In the data rows, zero lies at 4.5, halfway between 4 and 5.
Each row has a hidden score. How much does it go up from the first row of each pair to the second? 15 means little or no change, 30 a big rise and 0 a big fall. The score is a weighted sum of the row's numbers plus the product of two more (or one squared), each taken from its middle value.
[4. 5. 4. 4. 7. 4. 4. 4. 2. 6.]
[5. 5. 6. 3. 0. 5. 5. 4. 6. 1.] 18
[4. 3. 4. 7. 7. 5. 4. 5. 7. 9.]
[3. 5. 4. 4. 5. 3. 6. 4. 4. 4.] 5
[4. 4. 4. 2. 4. 5. 5. 4. 4. 3.]
[5. 5. 3. 5. 7. 4. 4. 5. 8. 6.] 14
[5. 1. 3. 6. 6. 3. 6. 6. 6. 7.]
[4. 7. 6. 3. 3. 6. 4. 2. 5. 2.] 13
[4. 4. 6. 5. 2. 4. 4. 5. 5. 3.]
[4. 6. 5. 2. 7. 5. 4. 2. 0. 2.] 16
[4. 5. 5. 5. 3. 5. 5. 4. 4. 4.]
[6. 6. 5. 4. 8. 4. 4. 3. 5. 8.] 18
[5. 3. 5. 6. 6. 5. 4. 4. 5. 1.]
[4. 2. 3. 6. 4. 5. 6. 7. 4. 4.] 11
[4. 2. 3. 7. 7. 4. 5. 5. 5. 2.]
[6. 4. 3. 6. 5. 3. 4. 6. 4. 8.] 14
[5. 3. 3. 3. 5. 5. 5. 5. 8. 4.]
[4. 2. 2. 8. 5. 5. 5. 6. 6. 7.] 6
[5. 7. 5. 2. 7. 5. 4. 2. 4. 6.]
[5. 5. 6. 2. 4. 4. 6. 3. 0. 4.] 20
[6. 4. 5. 6. 5. 4. 5. 5. 6. 4.]
[5. 2. 4. 6. 8. 4. 4. 5. 6. 7.] 12
[5. 6. 4. 3. 5. 4. 6. 2. 3. 6.]
[5. 7. 5. 3. 3. 5. 5. 4. 2. 5.] 13
[6. 3. 2. 8. 7. 3. 5. 7. 6. 9.]
[4. 4. 6. 3. 5. 4. 5. 2. 3. 2.] 22
[4. 4. 4. 4. 3. 4. 5. 5. 4. 5.]
[4. 2. 3. 5. 8. 3. 4. 7. 2. 4.] 20
[5. 3. 3. 6. 5. 4. 5. 7. 8. 7.]
[5. 3. 4. 4. 3. 4. 4. 3. 1. 1.] 16
[5. 4. 5. 6. 3. 3. 4. 4. 5. 4.]
[5. 2. 4. 6. 5. 3. 5. 5. 6. 7.] 15
[4. 3. 3. 6. 7. 5. 4. 6. 8. 9.]
[6. 4. 3. 4. 5. 5. 5. 4. 3. 6.] 14
[5. 7. 5. 1. 5. 6. 5. 2. 4. 5.]
[4. 3. 5. 7. 4. 4. 6. 5. 2. 3.] 13
[4. 3. 4. 4. 6. 5. 4. 5. 3. 4.]
[4. 8. 4. 3. 3. 6. 5. 3. 5. 6.] 9
[5. 6. 4. 2. 2. 6. 5. 3. 5. 5.]
[5. 2. 5. 7. 4. 5. 4. 7. 4. 5.] 24
[5. 7. 5. 3. 3. 4. 5. 4. 2. 3.]
[4. 9. 7. 2. 3. 6. 5. 4. 4. 3.] 21
[6. 7. 4. 3. 5. 5. 4. 5. 8. 7.]
[4. 6. 5. 2. 4. 4. 3. 1. 4. 3.] 11
[3. 4. 4. 4. 4. 5. 4. 4. 1. 3.]
[6. 5. 4. 5. 3. 5. 4. 4. 4. 5.] 12
[4. 4. 3. 6. 7. 5. 5. 6. 5. 4.]
[4. 5. 4. 4. 7. 5. 4. 3. 3. 3.] 15
[5. 8. 6. 0. 1. 4. 3. 2. 3. 1.]
[4. 4. 6. 4. 6. 6. 3. 5. 6. 4.] 27
[5. 5. 4. 4. 6. 4. 6. 4. 5. 5.]
[4. 3. 3. 6. 2. 4. 4. 5. 5. 3.] 4
[4. 5. 4. 5. 3. 5. 5. 4. 5. 6.]
[4. 4. 3. 6. 5. 4. 6. 5. 5. 5.] 16
[5. 7. 5. 3. 7. 6. 3. 2. 6. 6.]
[6. 4. 4. 5. 3. 5. 6. 4. 6. 5.] 14
[5. 6. 5. 6. 2. 4. 4. 7. 9. 7.]
[5. 5. 5. 5. 7. 4. 6. 6. 5. 6.] 17
[3. 8. 8. 0. 4. 7. 3. 0. 3. 0.]
[6. 4. 6. 4. 3. 5. 5. 5. 6. 2.] 15
[4. 5. 4. 2. 2. 5. 4. 2. 3. 4.]
[4. 4. 6. 3. 4. 4. 5. 5. 5. 4.] 21
[4. 3. 3. 6. 3. 5. 4. 4. 5. 4.]
[5. 2. 3. 7. 5. 5. 5. 7. 6. 5.] 20
[4. 5. 4. 3. 5. 5. 4. 4. 5. 4.]
[4. 7. 4. 4. 4. 4. 5. 5. 6. 4.] 12
[5. 4. 4. 4. 6. 3. 4. 4. 4. 4.]
[4. 7. 5. 3. 5. 4. 6. 5. 2. 5.] 12
[3. 4. 5. 5. 7. 4. 5. 5. 5. 3.]
[4. 4. 5. 5. 7. 5. 5. 4. 6. 5.] 16
[5. 5. 6. 2. 6. 6. 4. 4. 3. 3.]
[4. 4. 3. 5. 4. 5. 4. 5. 4. 6.] 6
[4. 5. 5. 4. 2. 4. 4. 4. 6. 8.]
[5. 8. 6. 3. 7. 4. 4. 3. 2. 3.] 26
[5. 7. 6. 4. 6. 5. 5. 3. 6. 6.]
[6. 2. 3. 7. 3. 4. 4. 6. 5. 4.] 6
[5. 6. 6. 2. 5. 5. 4. 3. 1. 4.]
[3. 4. 5. 5. 4. 4. 6. 4. 2. 4.] 8
[4. 6. 6. 5. 3. 4. 5. 4. 6. 7.]
[4. 4. 5. 5. 6. 5. 5. 6. 8. 7.] 21
[5. 5. 4. 3. 2. 5. 3. 5. 5. 5.]
[6. 2. 4. 8. 3. 4. 5. 6. 6. 5.] 13
[4. 4. 4. 4. 4. 5. 3. 6. 8. 4.]
[5. 1. 3. 5. 4. 4. 4. 4. 3. 5.] 9
[5. 6. 5. 4. 6. 6. 4. 4. 5. 6.]
[6. 5. 4. 7. 6. 3. 4. 5. 4. 4.] 14
[5. 5. 4. 4. 2. 4. 4. 4. 5. 3.]
[6. 1. 2. 9. 7. 4. 4. 9. 8. 4.] 15
[4. 5. 5. 4. 7. 6. 5. 5. 5. 5.]
[4. 3. 3. 5. 4. 5. 6. 5. 4. 6.] 5
[5. 7. 5. 4. 6. 6. 5. 5. 7. 8.]
[5. 5. 5. 2. 1. 4. 4. 2. 4. 2.] 12
[5. 3. 4. 6. 7. 4. 5. 5. 4. 5.]
[5. 8. 6. 2. 4. 5. 5. 3. 0. 3.] 16
[5. 7. 5. 4. 6. 5. 5. 4. 3. 3.]
[3. 5. 4. 3. 4. 4. 3. 2. 3. 3.] 5
[4. 4. 3. 4. 5. 4. 5. 4. 4. 4.]
[4. 5. 4. 6. 5. 5. 5. 5. 5. 5.] 18
[4. 8. 5. 3. 5. 5. 4. 4. 4. 1.]
[4. 4. 3. 5. 5. 3. 4. 4. 5. 3.] 7
[4. 5. 4. 5. 7. 4. 6. 6. 5. 5.]
[5. 7. 5. 3. 5. 4. 5. 4. 4. 3.] 17
[4. 3. 5. 5. 4. 3. 6. 6. 4. 5.]
[5. 4. 4. 5. 4. 5. 4. 5. 5. 1.] 14
[5. 4. 4. 4. 2. 5. 5. 5. 5. 5.]
[4. 7. 6. 3. 3. 4. 3. 4. 5. 3.] 19
[5. 6. 5. 4. 6. 6. 5. 6. 3. 4.]
[4. 3. 3. 8. 5. 3. 4. 8. 8. 5.] 9
[6. 6. 4. 5. 4. 5. 6. 3. 5. 7.]
[6. 3. 5. 8. 4. 3. 5. 7. 4. 6.] 18
[5. 3. 3. 7. 3. 3. 4. 5. 5. 4.]
[5. 3. 4. 5. 3. 5. 5. 4. 6. 4.] 16
[4. 3. 4. 4. 4. 5. 5. 4. 5. 5.]
[5. 6. 5. 5. 3. 4. 5. 5. 6. 6.] 16
[5. 1. 4. 6. 5. 3. 6. 6. 6. 7.]
[4. 5. 6. 4. 5. 5. 5. 4. 5. 4.] 16
[5. 4. 4. 5. 3. 5. 5. 4. 5. 2.]
[5. 3. 3. 6. 7. 3. 4. 4. 3. 5.] 18
[5. 4. 3. 5. 6. 4. 4. 5. 5. 4.]
[5. 3. 3. 5. 1. 6. 3. 6. 7. 3.] 4
[5. 7. 6. 3. 5. 6. 5. 2. 7. 6.]
[5. 4. 4. 5. 7. 4. 5. 5. 5. 5.] 15
[3. 6. 6. 1. 5. 4. 3. 3. 2. 3.]
[6. 7. 5. 2. 5. 5. 4. 4. 7. 4.] 23
[4. 5. 5. 3. 8. 3. 5. 3. 2. 5.]
[4. 5. 6. 2. 2. 5. 4. 4. 1. 3.] 21
[4. 1. 3. 8. 7. 4. 5. 7. 7. 7.]
[4. 5. 4. 5. 3. 4. 6. 5. 5. 5.] 12
[4. 5. 4. 5. 6. 5. 4. 5. 5. 6.]
[5. 3. 4. 4. 2. 4. 5. 5. 5. 5.] 11
[6. 5. 5. 5. 8. 3. 6. 6. 3. 9.]
[5. 4. 4. 6. 4. 4. 5. 4. 7. 4.] 15
[4. 3. 4. 6. 5. 5. 5. 4. 4. 3.]
[5. 9. 5. 0. 4. 6. 3. 2. 3. 2.] 20
[4. 6. 6. 5. 3. 3. 4. 6. 4. 5.]
[3. 5. 4. 2. 2. 4. 4. 4. 2. 3.] 9
[5. 8. 7. 3. 5. 6. 3. 2. 7. 6.]
[5. 0. 4. 9. 8. 4. 5. 7. 4. 3.] 11
[5. 7. 4. 3. 4. 4. 4. 5. 8. 6.]
[4. 6. 6. 1. 5. 6. 5. 3. 3. 5.] 22
[6. 6. 4. 4. 5. 5. 5. 4. 5. 3.]
[4. 6. 4. 2. 2. 5. 5. 3. 6. 5.] 7
[5. 6. 5. 2. 5. 5. 3. 4. 5. 2.]
[3. 2. 5. 7. 7. 5. 5. 4. 1. 3.] 14
[4. 4. 4. 6. 3. 5. 5. 5. 7. 8.]
[5. 4. 3. 6. 2. 4. 5. 5. 4. 3.] 13
[6. 4. 4. 6. 2. 4. 5. 6. 9. 8.]
[5. 6. 5. 3. 4. 5. 4. 3. 5. 3.] 18
[5. 3. 4. 7. 3. 4. 5. 7. 5. 6.]
[4. 6. 4. 2. 6. 5. 5. 4. 3. 2.] 17
[4. 1. 3. 8. 2. 5. 4. 8. 6. 3.]
[5. 4. 3. 7. 6. 4. 4. 7. 9. 6.] 21
[6. 3. 3. 6. 7. 4. 6. 5. 5. 7.]
[5. 6. 5. 4. 3. 5. 4. 3. 4. 6.] 9
[3. 5. 5. 3. 4. 3. 5. 3. 2. 5.]
[5. 4. 4. 5. 4. 3. 4. 3. 1. 4.] 25
[5. 4. 3. 7. 2. 5. 5. 6. 8. 6.]
[4. 2. 3. 6. 8. 5. 4. 5. 7. 9.] 22
[4. 6. 5. 5. 5. 5. 3. 4. 4. 4.]
[6. 3. 3. 6. 4. 3. 4. 5. 6. 6.] 6
[3. 6. 5. 2. 1. 5. 5. 5. 5. 4.]
[4. 6. 6. 4. 6. 4. 5. 5. 3. 5.] 21
[4. 4. 3. 4. 7. 5. 6. 4. 3. 3.]
[5. 6. 6. 5. 2. 6. 3. 5. 8. 3.] 19
[5. 4. 3. 5. 8. 4. 4. 6. 2. 5.]
[5. 4. 6. 5. 8. 4. 5. 3. 1. 3.] 20
[5. 4. 5. 5. 6. 3. 5. 5. 4. 5.]
[4. 3. 5. 6. 6. 3. 4. 4. 3. 5.] 13
[4. 4. 3. 5. 3. 6. 5. 4. 4. 6.]
[6. 4. 4. 3. 1. 5. 5. 5. 5. 5.] 23
[4. 6. 5. 5. 5. 6. 4. 4. 7. 8.]
[4. 7. 4. 4. 2. 4. 5. 5. 5. 4.] 6
[5. 4. 5. 5. 5. 4. 5. 6. 1. 4.]
[4. 6. 4. 3. 6. 5. 5. 4. 6. 5.] 9
[5. 2. 4. 5. 3. 5. 5. 6. 4. 4.]
[5. 1. 3. 7. 3. 3. 6. 7. 6. 5.] 17
[5. 7. 7. 2. 7. 6. 4. 3. 3. 5.]
[4. 3. 2. 7. 8. 3. 4. 7. 6. 5.] 5
[5. 3. 4. 8. 4. 4. 4. 7. 6. 5.]
[4. 2. 4. 8. 6. 5. 5. 7. 9. 7.] 14
[4. 9. 5. 2. 4. 5. 5. 2. 5. 5.]
[4. 5. 5. 5. 5. 3. 6. 6. 4. 4.] 18
[6. 6. 6. 3. 6. 6. 5. 4. 2. 5.]
[5. 5. 5. 5. 7. 5. 6. 6. 5. 5.] 14
[5. 6. 6. 5. 4. 4. 5. 3. 6. 4.]
[5. 4. 6. 3. 5. 5. 6. 4. 4. 4.] 21
[4. 2. 2. 8. 5. 3. 5. 8. 8. 7.]
[5. 6. 5. 5. 5. 4. 5. 6. 4. 5.] 23
[4. 1. 4. 7. 4. 3. 4. 7. 6. 4.]
[3. 5. 5. 1. 2. 5. 5. 1. 2. 2.] 12
[4. 3. 3. 7. 3. 3. 6. 6. 8. 6.]
[5. 2. 4. 6. 3. 4. 5. 6. 7. 7.] 19
[5. 4. 4. 6. 3. 4. 4. 6. 7. 5.]
[5. 6. 6. 5. 3. 6. 5. 4. 4. 4.] 17
[4. 2. 4. 7. 6. 4. 5. 5. 3. 4.]
[5. 4. 4. 3. 7. 5. 5. 4. 1. 3.] 19
[5. 3. 5. 5. 1. 5. 5. 6. 9. 6.]
[4. 4. 4. 8. 6. 4. 4. 7. 6. 6.] 26
[4. 5. 6. 4. 8. 3. 5. 4. 4. 7.]
[5. 2. 4. 7. 8. 2. 6. 6. 2. 5.] 26
[5. 4. 6. 4. 7. 4. 6. 5. 3. 4.]
[4. 7. 6. 4. 3. 5. 6. 3. 5. 6.] 5
[5. 6. 5. 3. 4. 4. 6. 3. 2. 6.]
[4. 5. 6. 4. 6. 6. 4. 5. 7. 8.] 23
[5. 6. 6. 4. 1. 5. 5. 2. 4. 3.]
[4. 7. 5. 2. 5. 4. 5. 3. 5. 4.] 12
[5. 6. 6. 2. 3. 4. 5. 2. 3. 0.]
[6. 4. 6. 5. 6. 4. 6. 4. 3. 4.] 18
[4. 8. 5. 3. 6. 4. 5. 3. 5. 3.]
[6. 4. 4. 5. 5. 3. 4. 5. 4. 3.] 20
[5. 0. 3. 9. 3. 4. 4. 7. 7. 6.]
[3. 3. 6. 5. 6. 4. 6. 3. 1. 4.] 23
[6. 2. 3. 7. 2. 4. 5. 7. 8. 4.]
[4. 3. 5. 4. 5. 5. 4. 4. 2. 2.] 21
[4. 2. 4. 5. 2. 4. 6. 5. 6. 6.]
[5. 3. 5. 5. 9. 3. 5. 6. 2. 7.] 20
[4. 4. 3. 5. 6. 4. 4. 4. 5. 6.]
[4. 7. 5. 4. 3. 4. 4. 4. 2. 4.] 19
[6. 4. 5. 4. 5. 4. 3. 4. 6. 3.]
[3. 4. 3. 4. 3. 5. 6. 4. 4. 3.] 4
[5. 4. 6. 4. 3. 5. 4. 4. 2. 2.]
[4. 4. 4. 7. 6. 5. 5. 5. 3. 4.] 13
[5. 3. 3. 7. 6. 5. 4. 7. 7. 7.]
[5. 5. 5. 3. 6. 4. 4. 4. 5. 7.] 12
[4. 5. 4. 5. 5. 5. 5. 5. 4. 2.]
[5. 3. 4. 7. 9. 3. 4. 7. 7. 7.] 18
[6. 3. 3. 4. 3. 5. 5. 5. 7. 9.]
[4. 3. 3. 7. 5. 3. 4. 6. 8. 7.] 12
[4. 0. 3. 9. 8. 4. 4. 7. 6. 6.]
[5. 3. 3. 8. 5. 3. 4. 6. 5. 8.] 10
[4. 6. 5. 4. 7. 6. 5. 3. 4. 4.]
[5. 2. 3. 7. 8. 5. 4. 6. 8. 8.] 13
[3. 3. 5. 4. 2. 5. 4. 5. 4. 1.]
[5. 6. 4. 4. 4. 4. 6. 4. 6. 8.] 12
[6. 4. 4. 5. 7. 5. 6. 5. 4. 3.]
[5. 5. 4. 3. 4. 4. 5. 3. 6. 4.] 11
[4. 4. 6. 3. 3. 6. 5. 2. 6. 2.]
[4. 4. 6. 5. 2. 6. 5. 5. 7. 3.] 14
[5. 7. 5. 0. 2. 6. 4. 2. 1. 1.]
[5. 7. 4. 3. 5. 5. 5. 3. 5. 6.] 14
[4. 5. 4. 5. 6. 5. 4. 5. 3. 3.]
[3. 4. 4. 4. 3. 4. 6. 4. 5. 6.] 4
[5. 3. 4. 6. 7. 5. 4. 5. 6. 5.]
[5. 6. 5. 3. 3. 5. 5. 5. 5. 5.] 15
